[[-1.24 -3.99 -0.82]
 [ 2.65  5.67  2.05]
 [ 2.46  0.10 -3.97]
 [-4.97  3.38 -2.78]
 [-5.75  2.42 -3.30]
 [-0.69 -4.37 -2.04]
 [ 0.19  1.31  1.55]
 [ 0.07 -5.33 -1.26]
 [ 0.25  1.38  2.52]
 [-1.93  3.70  0.40]]
|
[[-1.24 -0.82]
 [ 2.65  2.05]
 [ 2.46 -3.97]
 [-4.97 -2.78]
 [-5.75 -3.30]
 [-0.69 -2.04]
 [ 0.19  1.55]
 [ 0.07 -1.26]
 [ 0.25  2.52]
 [-1.93  0.40]]

[[-3.76 -1.00 -0.79 -2.43  4.05 -4.48  2.90  0.69]
 [-1.56 -1.81 -1.25  1.01  0.41  1.42  1.28 -0.18]
 [-3.47 -2.33 -2.11  1.64  0.27 -0.78 -0.05 -2.88]
 [-3.18 -2.85 -2.24  1.20  1.60  0.12  2.01 -0.17]
 [-0.18 -0.15 -0.07  0.97 -0.62  0.37 -0.35  0.06]
 [-4.28 -3.35 -2.30 -2.50  4.64 -0.24  5.25 -0.06]
 [ 3.03  1.88  1.55  1.15 -4.24  3.18 -3.52 -2.71]
 [-2.88 -1.52 -1.38 -2.55  5.17 -4.22  3.88  2.67]]
|
[[-3.76 -0.79  4.05  2.90]
 [-1.56 -1.25  0.41  1.28]
 [-3.47 -2.11  0.27 -0.05]
 [-3.18 -2.24  1.60  2.01]
 [-0.18 -0.07 -0.62 -0.35]
 [-4.28 -2.30  4.64  5.25]
 [ 3.03  1.55 -4.24 -3.52]
 [-2.88 -1.38  5.17  3.88]]

[[ 0.88 -1.37  3.26  0.95 -2.76  0.67 -0.12 -0.42  0.84]
 [ 1.56 -1.55  0.68  0.67 -3.71  1.11 -1.04  1.39  0.76]
 [ 1.65 -1.86 -0.23  1.39  5.60 -3.06  2.12  2.45  0.80]
 [ 1.33 -0.88  0.24  2.41  0.79 -0.50  1.72 -3.13 -0.09]
 [ 1.43 -2.74  1.37  0.12  2.15 -3.33  3.00  0.52  2.54]
 [ 2.17 -1.11  0.57 -0.40  0.68  1.96  3.26 -0.37  3.12]]
|
[[ 0.88  3.26 -2.76 -0.12  0.84]
 [ 1.56  0.68 -3.71 -1.04  0.76]
 [ 1.65 -0.23  5.60  2.12  0.80]
 [ 1.33  0.24  0.79  1.72 -0.09]
 [ 1.43  1.37  2.15  3.00  2.54]
 [ 2.17  0.57  0.68  3.26  3.12]]

[[ 2.77 -5.45 -5.07 -1.25 -2.95]
 [-4.24  5.40  3.48 -2.04  0.92]
 [-3.19 -2.72  2.21 -2.82 -1.54]
 [ 1.76  3.16 -5.53 -0.16  0.08]]
|
[[ 2.77 -5.07 -2.95]
 [-4.24  3.48  0.92]
 [-3.19  2.21 -1.54]
 [ 1.76 -5.53  0.08]]

[[ 1.17 -1.05 -0.05 -4.77  3.68 -3.79  3.01  1.30  1.20 -1.63]
 [-6.25  1.68  0.87  1.28  0.54 -2.30 -0.06 -3.25  0.98  3.41]
 [ 5.09  3.17  1.90  4.46 -0.93  2.02 -0.42 -0.53  1.88  1.31]
 [ 0.19 -4.57  0.36 -3.69 -2.25  4.07 -2.13 -2.00 -3.03 -0.68]
 [-2.01 -0.90 -1.93 -0.25 -2.26  1.06 -1.38  3.22 -1.48 -2.73]
 [-1.94 -0.66 -2.19 -0.10 -2.73  0.73 -1.16  3.62 -1.85 -2.72]]
|
[[ 1.17 -0.05  3.68  3.01  1.20]
 [-6.25  0.87  0.54 -0.06  0.98]
 [ 5.09  1.90 -0.93 -0.42  1.88]
 [ 0.19  0.36 -2.25 -2.13 -3.03]
 [-2.01 -1.93 -2.26 -1.38 -1.48]
 [-1.94 -2.19 -2.73 -1.16 -1.85]]

[[-1.71  1.06  0.33 -1.19 -0.21 -2.90 -1.40 -1.24]
 [-1.44 -0.02  2.80  2.52  0.84  0.35  0.13 -4.32]
 [-3.19  0.37  0.98 -2.05 -1.98 -4.02 -2.20 -0.07]
 [ 1.83  1.59 -0.15 -1.21  0.77  0.47 -0.15 -3.55]
 [ 1.08  1.66 -0.30 -0.68  1.61 -0.33 -0.08 -3.28]
 [-5.18 -0.31  1.85 -3.28 -4.45 -5.64 -3.40  1.59]
 [-1.27  1.01  0.22 -0.89  0.53 -2.53 -1.10 -1.51]
 [-6.56  1.96 -1.07  4.43 -3.86 -2.11 -0.80  3.09]
 [-0.52  1.74 -0.67  0.68  1.78 -1.16 -0.20 -2.38]
 [ 3.98  1.71  0.47 -3.26 -1.47  2.77  0.04 -4.34]
 [-2.13  0.80  0.44 -1.38 -0.45 -3.07 -1.53 -1.15]
 [ 2.21  1.67 -0.03 -1.61  0.35  1.02 -0.09 -3.78]]
|
[[-1.71  0.33 -0.21 -1.40]
 [-1.44  2.80  0.84  0.13]
 [-3.19  0.98 -1.98 -2.20]
 [ 1.83 -0.15  0.77 -0.15]
 [ 1.08 -0.30  1.61 -0.08]
 [-5.18  1.85 -4.45 -3.40]
 [-1.27  0.22  0.53 -1.10]
 [-6.56 -1.07 -3.86 -0.80]
 [-0.52 -0.67  1.78 -0.20]
 [ 3.98  0.47 -1.47  0.04]
 [-2.13  0.44 -0.45 -1.53]
 [ 2.21 -0.03  0.35 -0.09]]
---
[[ 4.81  0.02 -2.85]
 [ 4.15 -0.54 -2.62]
 [ 0.26 -0.85  5.03]]
|
[[ 4.81  0.02]
 [ 4.15 -0.54]]

[[ 1.23 -0.30 -1.23]
 [ 1.43 -2.59  1.94]
 [ 4.47 -1.00 -0.20]
 [-1.80 -1.99  5.53]]
|
[[ 1.23 -0.30]
 [ 1.43 -2.59]]

[[-1.92  0.45 -0.04]
 [ 1.25  0.27  1.44]
 [-2.37  0.28 -0.50]
 [-1.31 -0.12  0.11]
 [ 5.38 -1.59  1.71]]
|
[[-1.92  0.45]
 [ 1.25  0.27]]

[[ 2.95  2.99]
 [ 1.05 -0.59]
 [-2.98 -1.75]
 [ 5.40  1.29]]
|
[[ 2.95  2.99]
 [ 1.05 -0.59]]

[[ 2.34 -5.07  6.33 -1.43]
 [-1.88  2.49 -1.04 -3.28]
 [ 0.40 -1.68  3.87  3.10]
 [ 0.42  1.66  1.65  2.44]
 [ 1.62  2.84 -2.03  2.64]]
|
[[ 2.34 -5.07]
 [-1.88  2.49]]

[[-2.49 -2.79 -1.07 -0.55]
 [ 0.94  5.08  2.56  0.78]
 [-5.93 -4.00 -4.75 -3.32]
 [ 0.04  5.83  2.45  5.26]
 [ 0.86  0.77  6.43  6.78]]
|
[[-2.49 -2.79]
 [ 0.94  5.08]]

[[-3.84 -2.73 -1.85]
 [ 2.67  6.42 -0.53]]
|
[[-3.84 -2.73]
 [ 2.67  6.42]]

[[ 0.16 -5.16  3.26]
 [ 2.17 -4.43  6.73]
 [-6.30 -5.41 -2.65]
 [ 6.68  1.58 -1.79]]
|
[[ 0.16 -5.16]
 [ 2.17 -4.43]]
